Turns, then the turns between two rows, first turn first; the first pair answered:
K_13 (before -> after):
[-33  -4  30 -50   7 -17  21  62] -> [-34  12 -12 -63   2 -54  10  25]
[ 10 -56  32   8 -16  12   2  15] -> [  2 -46  34  -8 -20 -12   0  33]
[ 14  21  -4  29   7   2   6 -11] -> [14 16  6 30  9  8  9  0]
[  2  23 -30  -2  19  -4  -1 -10] -> [  7  15 -24   9  21  15   1 -16]
K_701 (before -> after):
[  4  10  -3  -9  -8 -22  -4 -21] -> [  2  -6   4 -13  -5   5 -18 -25]
[  5  17 -19 -16 -11 -22   0 -22] -> [  2  -7 -11 -17  -8  17 -16 -31]
[-12  -5 -54 -31  12   4 -35 -46] -> [  6 -32  -8  11  19  71 -13 -29]
[ 30 -13   2  22 -31 -18  19 -48] -> [ 24 -14  -4  13 -30 -24   9 -52]
K_230 (before -> after):
[-16   9 -38 -38  -5 -23 -31 -19] -> [ 31   4 -16  38  -8   6  21 -40]
[ -9   4  13  -5   3  34 -12   3] -> [-11   1  -1 -19  -6  15 -23 -19]
[ 16   2   9  -8 -20 -38  -2 -32] -> [22  8 36 23 -2  3 28  8]
[-24  33  -1 -32   8 -39  -4  57] -> [ 13  18 -23  -5 -24 -69   8 -30]
Pairs:
Each pair is 2 to 3 turns apart.
[-12  17 -24  12  23  44  -5 -14] -> [-15  47 -25   3  17  -7  12  15]  K_13, K_701, K_701
[ -5  18 -34   9  31  24  -3   0] -> [-13  11 -41 -20  18  -3 -24  -9]  K_13, K_13, K_230
[ 19 -46  23  17 -39 -20  -1 -43] -> [ -7 -45  57  -5 -23   2  -3  35]  K_13, K_13, K_230
[-28  15  15  -9   9  -2  -2  58] -> [-35 -11 -13 -25   9  23 -41   8]  K_701, K_13, K_701
[  9  18  12  -5  -6 -21  23  23] -> [ 13  22   1   1  -6 -24  25  11]  K_13, K_230
[ -3 -11 -35 -31  -2   2 -40   3] -> [  2 -18  -2 -14   6  38 -23  40]  K_230, K_13, K_230
[ -8 -20  38   1  20  29   3  36] -> [ -7  23   5  -5  13 -51  16  30]  K_701, K_13
[17 14  0 17 20  4 20  4] -> [ -3   4   4 -11  27  18  -6  18]  K_230, K_701, K_701
[ 17 -16  22 -14 -32 -43   0   2] -> [  5 -23   6 -34 -23 -26 -26 -13]  K_230, K_701, K_701
[ -8  35 -34 -21 -12 -69 -11   0] -> [-13 -37  -3 -18   1  55 -51 -19]  K_701, K_13, K_13
[ -7   6  28 -28 -12 -25 -19  40] -> [ 25 -10   9   8 -30 -30 -12 -40]  K_230, K_13
[ 29   7  24  15 -18   3  33 -27] -> [ 18  19  31  -3 -24 -23  33   5]  K_13, K_13, K_13
[ -1  18  32  16 -16 -43  15  49] -> [ 13  12  19  26 -29 -59  18   9]  K_230, K_230
[ 6  9  7 -4  8 25 -9 16] -> [  7  25 -16  -6   5 -10  -6   3]  K_701, K_701, K_13
[ 12 -14   4   7 -19  11  -6 -20] -> [  3  -7  20  -9 -21  -4  -5  17]  K_13, K_13, K_13
[-2 34 -3 34 32 34 24 18] -> [-15  32 -42   3  34  22 -15 -22]  K_701, K_701, K_13
[-22  22  -8 -17  15 -25  -2  29] -> [ 16  -8  -1  37   1  14  15 -33]  K_230, K_13, K_13
[ 12 -12  -6 -52   9 -27 -14  48] -> [ 41  12 -21  -7   4 -55  24  25]  K_230, K_230, K_701
[ 10 -29  37   9  -5  48   5  20] -> [ -3   3  31 -20 -13 -23  13  55]  K_13, K_701
[ 13 -12  29  35 -31  50  22 -13] -> [  1  31  22   6 -40 -34  31  33]  K_13, K_701
[-16 -12   3 -10  14  12 -14 -10] -> [-1  1 14 18 15  1 18  3]  K_230, K_230, K_701
[18  8 15 29  1  7 26  6] -> [-14  21 -13 -23   6 -20  -9  15]  K_230, K_13
[ -4   4 -22 -21  10 -14 -17   8] -> [ 24  -7  -7  23   4   9   8 -14]  K_230, K_13
[ 11   3 -17  56  39  24   7 -16] -> [-21   6 -43 -13  29 -24 -40 -20]  K_230, K_701, K_230
[ 3 44 15 29 18  5 46 61] -> [-26  29 -63 -43  15 -16 -31 -19]  K_13, K_13, K_701
[  2  14 -42 -29  -1 -28 -19 -66] -> [ 32  41 -15  45  16   4  49 -31]  K_230, K_701, K_13
[ 10 -22 -14  15 -10  -1  11 -37] -> [-15 -22  13  -6   9  27   1  27]  K_13, K_230
[-41 -11 -10 -68   1  -3 -60  23] -> [-25 -22 -37 -46   5  18 -65 -39]  K_13, K_13
[ 10 -24  11 -24  16  42 -28 -13] -> [22 -2 42  2 13 22 12 34]  K_13, K_701
[ 15 -17   6   4 -21 -39  23 -23] -> [ -5   9   0 -12  -2 -50  23  18]  K_230, K_701
[ 15  65 -11  50  33 -23  36  29] -> [ 23  57 -42  51  27 -24  21 -32]  K_701, K_230
[ 11  36  -1   7 -12 -62  28   6] -> [  0  -3 -34 -16  -4  -3 -29 -64]  K_701, K_13
[ 29  23 -29  28   0 -31  23 -36] -> [ -5  47 -34 -10  26 -29   9  23]  K_230, K_701
[ 19 -20  22 -48   3 -17 -15 -15] -> [ 22 -18  43 -33  10   3   2  18]  K_230, K_13, K_230
[-21  28 -31 -30 -12 -89  15  28] -> [ -9  -4 -59 -25 -20 -64 -11 -54]  K_230, K_701
[  0 -25 -24  -5  13  15 -34 -23] -> [-11 -20  -1 -11  22  26 -35  22]  K_701, K_230
[ 36  23   4  28 -27 -53  29  15] -> [ 48  11   2  57 -17  -6  35  -5]  K_701, K_230
[ -9 -36  -4 -24 -27   6 -41 -34] -> [  2 -36  51   1 -28  22  -5  27]  K_701, K_13
[ -9 -55  18 -56 -36 -23 -46 -20] -> [  3 -71  26 -31 -30  18 -42 -37]  K_13, K_13, K_13
[ 15   6 -23   0   1 -39   0 -30] -> [ 12 -32  -2   4   9  28 -17 -31]  K_701, K_13
[-30  54 -17 -13  19  -4  18  61] -> [-42  14 -15 -33  26  53 -25  36]  K_701, K_701
[ 17 -17   2  10   0  17 -19 -45] -> [ 30   8  15  37  -2 -10  19 -20]  K_701, K_701, K_13
[ 21  -4  -8  38  13 -25   1  33] -> [ 21  -2 -22  36  11 -35  -1  19]  K_13, K_13
[-37  11 -50 -10  35  -9 -15  -4] -> [ -2 -10 -24  48  32  27  18 -25]  K_230, K_13
[ 32 -52  44  40 -17  68   7 -31] -> [-12   0  52 -42 -33 -57   0  69]  K_13, K_13, K_701
[ -6 -25 -44 -11 -20  15 -22 -66] -> [10  4 21 48  1 37 53 41]  K_13, K_230, K_701
[-25  45 -13 -28   5 -63  23  20] -> [-28  48  -9 -25   9 -57  25  31]  K_230, K_230, K_230
[-8 29 20 -9 30  7  6 60] -> [ 28  20 -23  11  -1 -40   5 -51]  K_230, K_230, K_701
[-22  -4  14 -14 -31 -48   1  10] -> [-23 -27  -1 -22 -29 -16 -26 -26]  K_701, K_13
[27 -3 55 27 -2 49 33 17] -> [ 27  51   1  11 -12 -55  45  -1]  K_701, K_13
[ -6 -63  30 -25 -10  61 -44   2] -> [ 12 -64  15 -30 -42   2 -44 -45]  K_13, K_230
[ 11 -11 -43  16  18  21  -4 -53] -> [  6  -9 -45   4  16  16 -11 -53]  K_230, K_230, K_230
[-19  54 -15  16  50  21  22  62] -> [  6 -25 -36  16  12  54 -31 -71]  K_230, K_701, K_230
[ -7 -32  39  -3  -2  33 -11  14] -> [  7  -4  40  10 -16 -24  22  25]  K_230, K_701, K_701
[ -6   8 -24 -13 -18 -46  -1 -35] -> [-28  21   8 -15  15   1   8  52]  K_230, K_230
[ -6  -6  32 -20   4 -10  -1  63] -> [ -2  10 -30 -29  -2 -56 -15  -7]  K_13, K_13
[  6 -10 -15  -5  -2  -8  -9   0] -> [ 12  -8 -16   3  -3 -11  -3  -3]  K_230, K_701, K_701
[ 11 -29  14 -23 -30 -29 -23 -29] -> [ 31   5  14  22 -21 -46  24 -13]  K_230, K_701, K_13
[ 18  56 -40  17  10 -45  38 -29] -> [-17  59 -58 -26  31 -28   1  -5]  K_230, K_701
[  1 -15  33 -11  -9 -18   3  18] -> [ 16 -25  24   9 -12  -9   7 -19]  K_13, K_701, K_230
[ -9  16 -17 -23 -38 -72 -21 -39] -> [ 10 -25  -4  24 -25  23 -22 -81]  K_13, K_701
[ 16  -7   5  49 -22 -18   9 -14] -> [-18  -1  20  14  -3  -2  -9  52]  K_13, K_230
[-11  18 -23 -14   3 -37 -12   8] -> [-9 17  2  9 21  9  8 42]  K_230, K_13, K_230
[  9 -22 -24 -10 -26 -27 -24 -67] -> [ -1  29 -48 -13  -4 -58  -9 -32]  K_230, K_701, K_701
[ 26 -25  53  17 -29 -18  13  -1] -> [  2 -23  33 -29 -30 -40 -21   1]  K_230, K_230
[-44  13 -14 -47   9 -22 -26  31] -> [-35 -26   8 -27  16  53 -36  13]  K_13, K_701, K_13
[ -8  -1   6   7 -23 -27  19 -18] -> [ -4  -9  12  20 -21  -4  21 -27]  K_13, K_13
[-35   2 -34 -36  28  43 -39  14] -> [ -8 -33  11   2   8  76 -20   7]  K_701, K_230, K_701
[ -3  29 -38  11   0 -16  -8 -18] -> [  3   3 -10  30   5  41  -8 -17]  K_701, K_701
[  1   7  18 -18 -14 -31   5  18] -> [ 11   6  25   2 -10 -18  21  19]  K_230, K_230
[ 14  57 -15  24   1 -68  49   8] -> [ 25  38 -48  35   5 -30  30 -63]  K_701, K_230, K_701
[ 10  27 -28  -4  -7 -51  -5 -11] -> [  2 -19 -16  -6   2  30 -38 -36]  K_701, K_13
[ 38 -37  28   2 -54  -6  10 -42] -> [-10 -12  26 -65 -37 -24 -21  31]  K_701, K_230, K_230
[-12 -23 -25 -14 -34  21 -16 -12] -> [ -5 -27 -10   3 -32  38  -6  -7]  K_13, K_230
[ 10 -14  -8  -3   1  11  -9 -13] -> [  0 -10   3 -17   1  -2 -11  15]  K_701, K_13, K_230
[  8 -12  17  15   2 -48   6   0] -> [ -6  -9  19   0  10 -47  -1  24]  K_230, K_230
[-12   3   7 -10  13   9 -11  25] -> [ 11   6 -13  16   4 -10   1 -25]  K_13, K_13, K_230
[ 36 -41 -29  19  -1  60  -9 -91] -> [56 14 34 68 -5  2 83 24]  K_13, K_701
[-19   8 -30 -47 -21 -77 -41   3] -> [ 14 -28 -43  14  -6  14 -38 -82]  K_13, K_13
[ 16 -38  59  18 -26  33  10  11] -> [ -1 -23  16 -39 -48 -48 -21 -15]  K_13, K_230, K_13
[10 -4  7 50 14 58 26 -5] -> [-10  34 -41  -8  -4 -60   5 -17]  K_701, K_230, K_230
[-3 22  4 30 28 11 25 40] -> [ 6 21  2 41 23 12 33 28]  K_230, K_230, K_230
[ 8 -7 21 27 12 40 22 35] -> [-15  22 -37 -27   6 -40 -10  12]  K_701, K_701
[-12  10  -5 -14   3 -16  -5  24] -> [  5 -18  -6   2  -9  13 -12 -25]  K_230, K_701, K_13
[-39  38 -10 -14  26 -11 -17  51] -> [-14 -21 -23  -2   0  16 -47 -58]  K_230, K_701
[ -7   2   5   7   1  30 -11  40] -> [ -6  12 -24 -15 -19 -32 -20   8]  K_701, K_230
[-34  -2 -10 -24  37  45 -18  45] -> [-25   0 -47 -48   2 -33 -38 -18]  K_701, K_230
[ -5 -34 -35  32  17  70 -16 -71] -> [ 20  39 -34  69   7 -37  65 -25]  K_701, K_701
[ 11  24 -42  32   7 -38  25  -8] -> [-27  -7 -46 -14  29  26 -32  -4]  K_230, K_701, K_701
[-21  18 -42 -33  29 -12 -27   0] -> [ -6  -6 -16   4  38  57 -16  -3]  K_13, K_13, K_13
[ 12  11  25   7 -20 -29  21  33] -> [ 31   1   8  29 -23 -21  26 -16]  K_701, K_230, K_13
[  4 -12   6  -2  -6  31 -16 -20] -> [ -4 -11  12 -15  -6  30 -23   1]  K_230, K_230, K_13
[  4   7 -20   5  -5 -18  23 -11] -> [  2  11 -23   5   3 -13  23  -8]  K_230, K_701, K_230
[ 10  20  28  11 -14 -62  31  32] -> [ -3  -2 -36 -23  -7 -40 -29 -56]  K_701, K_13
[-5 -7 26  8 -3  3 -5 14] -> [ -3  -4  13   2 -15 -23  -7  -5]  K_13, K_230
[-33   0  34  -4   2  31  17  45] -> [  9 -16  13  31 -33  -2  29 -47]  K_230, K_230
[ -3  -3 -13 -16 -26 -41  -8 -13] -> [ -8  -1 -11 -24 -23 -39 -12  -4]  K_230, K_230, K_230
[-14  -9 -12 -31   5 -29 -21  -8] -> [-3 -1 23  9 24 16 12 33]  K_230, K_230
[ 19 -10  34   2 -38 -67  18  14] -> [ 18 -57  59   7 -31  14  -2   3]  K_701, K_701, K_701
[  1  36 -33   6  10 -41  21  11] -> [  0  41 -24  12  17 -31  27  27]  K_230, K_230
[ -5   6  21   9  -3 -32 -18  10] -> [  1  -9  33  16  -1  -2 -19  11]  K_701, K_701, K_701
[-29 -12  25 -54   1 -24 -45   7] -> [ 30 -16  22  38  -9   0   8 -63]  K_13, K_230
[ 15  26  -1   3 -13 -41  19  27] -> [ 18 -30  -7   3 -14  31 -21 -33]  K_701, K_701, K_230
[12 -8 17 14 32 64 32 27] -> [-15  -5 -20 -69  -2 -39 -21  -2]  K_13, K_230
[ 13 -50  -4 -31  -2  24  -6 -17] -> [  8 -49   5 -43  -6   8  -6  -1]  K_230, K_13, K_230
[-17  -6  16 -35 -16 -15  -9  -3] -> [ -7 -12  41  -9 -15   9  11  12]  K_701, K_701
[  7   6  15  34 -23 -11  38   5] -> [  0  -1 -15   4 -33 -38   9 -34]  K_230, K_701, K_230
[  4  23 -25  11  -5 -28  19 -29] -> [-13  37 -29  -3  10 -23  14  -1]  K_230, K_701
[ 38   7 -15  34 -10 -15  38 -56] -> [ -6  30 -31 -42  -2 -63   0  -5]  K_230, K_13, K_230
[-16  15   0 -16  -5 -43  26  -7] -> [  3  12   4  18  -2 -19  45 -22]  K_230, K_13, K_13
[ -4  18  10  -5   1 -37   9  26] -> [ 17   3 -15  23  10   0  10 -36]  K_13, K_13, K_13
[ -6  -9   9  29   9  60 -17   2] -> [-11 -30  28   6 -13  43 -35   7]  K_13, K_230, K_701
[15 19 25 20 -7  1 39 12] -> [-15   6 -19 -38  -7  -7 -21 -28]  K_701, K_701
[ 0 16  9 27  9  9 15  5] -> [-20  20 -15 -12  10  -9 -12   1]  K_230, K_13
[ 14 -12   5  24  -5  21  13 -19] -> [ -2  -6 -13 -14 -13 -21  -9 -27]  K_230, K_13, K_230
[-48 -22   9 -71   2 -16 -37  26] -> [ 21 -52  13  18 -30  -9   8 -75]  K_230, K_701
[ 16  22 -15  26  49  65  18  -3] -> [-19  22 -39 -38  49  41 -28   1]  K_230, K_13
[ 26 -18 -13   1 -31 -16 -13 -36] -> [ 25  26  -3  21 -12 -29  27  22]  K_230, K_701
[  2 -19  49   6 -33  -3  -2  37] -> [ 12 -11  29   6 -48 -44  -1   4]  K_13, K_230
[  6 -25  35  34   2  34  33 -15] -> [-17 -31  -5 -30 -15 -19 -18 -49]  K_230, K_230
[12  1 32 35 -6 20 25 12] -> [ 10  20   5  12 -20 -44  22  -4]  K_13, K_701, K_230
[ 25 -22 -40  -1  -4  28  -3 -53] -> [-15 -17   2 -53   5  28 -18  48]  K_701, K_13, K_230
[ -1 -19  31  21 -22   5  19   2] -> [-12   4  22   8 -17 -21  23  23]  K_701, K_230
[ 18  -8  39  38 -27  17  19  40] -> [ 17 -22  -2   1 -55 -41 -17 -28]  K_230, K_230
[ 46 -34  44  42 -16  21  25  13] -> [ 19  17  23   4  -2 -46  30  65]  K_701, K_230
[  8  37  18   0 -18 -10  51  23] -> [  9  32  -3 -14 -33 -38  35 -13]  K_230, K_230
